The same turns and mirrors carry the whole set onto itself and the rows of a family onto each other. Which other rows belong to the same family as each row named below? List them in the order they appear above.
These 40 rows form 5 families of 8 rows each.
Nodiz: [-3 20 19 -7 21 -7  7  3 -3 41 -9 -4]
dom: [ -3  17  22 -14   4 -10  -2   0   0  38 -11  -2]
rupa: [ -7   0  19 -47  14  -1  39  -6  -6  -1 -25  15]
Retus: [ 11  28   9  -6   4  -2 -12  10 -15   0  26 -10]
resal: [-10  -2   8 -49  24   7  37   8   8  -5 -18   8]
fuf: [-17  33  26  12  -8 -13  19  21   2  33  -7  22]
bine: [ -4  17  19  -8  24 -11  -2   7  -4  37  -4  -1]
sek: [  8  30   6   7   6  10  -3   7 -14  -8  14 -28]
pid: [-31   5  10 -19  -7  11  57  17  -1  -6 -30  27]
div: [ -4  46   9  20 -22  13  12  24 -10 -11  12   0]
negin: [-25  14  22 -25   2  -2  59  12  -4   4 -17  36]
nolav: [ -5   9   7 -29  12  20  30   1 -25 -42   3 -11]
Vid: [-10  34  13  26 -26   3   6  18 -22   0  13   8]
tupe: [-13  35  22  11  -3 -12  25  18   7  36  -5  21]
fum: [ -2  46  10  25 -19   6  16  22  -6 -13  16  -4]
Temot: [-18  20   3  -6 -24  31  45  24 -26 -30   6   6]
koz: [-11  -8  18 -40  29  -1  36   3  -9   7 -19  14]
ved: [  1  34  12  -2  -5   8  -6  15 -13   0  18 -29]
zizu: [ -6  19   4 -35  -1  27  25   3 -16 -40   1 -13]
vudin: [ -4  12  18 -17  21 -20   0   2  10  25  -9  10]
Betan: [-18  11   1  -8  -6  20  47  22 -14 -42  12  18]
zoti: [ -3  31   1  28 -13   9  14  25  -8 -12  24   5]
peb: [-12  38   5  28 -11   9  11  27 -10  -4  23  -2]
Dat: [-24  10  23 -23  -2  -5  57  15  -3   2 -22  37]
Dugik: [-29   3  13 -19   8   1  53  14   0   3 -13  42]
fav: [  4  13  -1 -36   7  25  24  18 -18 -29  19 -12]
tem: [ -1  16  26 -15   8 -20   7   5  -4  39  -8   0]
pizeg: [-14  -2  19 -43  27   1  42  -4 -13   7 -18  13]
sebi: [-17  -2  21 -51  10   2  30  -1  -6   8 -23  11]
Ledaz: [-20   3  12 -18   8   1  58   6  -3  -4 -19  41]
Lat: [  1   6   4 -31  14  24  30   6 -20 -41   2  -7]
Zuk: [ -6   6   9 -38  -5  21  26   7 -21 -36   0 -13]
tasi: [ 10  27  11  -2 -11  10  -8   8 -14  -7  14 -27]
giduv: [  8  30   4   3   9  15  -7  11 -16  -8  17 -21]
pagi: [-15  26   9 -12 -12  16  50  17 -15 -46   4  12]
bis: [-18  23  -1  -6  -6  28  43  17 -13 -43   6  13]
boz: [-24  17  20  13  -9 -17  19  10   2  25 -22  28]
Dani: [-12  22   8 -13 -17  20  49  19 -16 -43  -2  14]
det: [-13  17  19  14   4 -18  25  16   0  35  -3  25]
fup: [-15  23  13  17   1 -10  19  16   7  34   0  29]

Same family as Dugik: dom, Betan, zoti, sebi, Zuk, tasi, fup
Same family as zizu: rupa, ved, peb, tem, Ledaz, bis, det
Same family as nolav: Nodiz, sek, negin, tupe, fum, pizeg, pagi

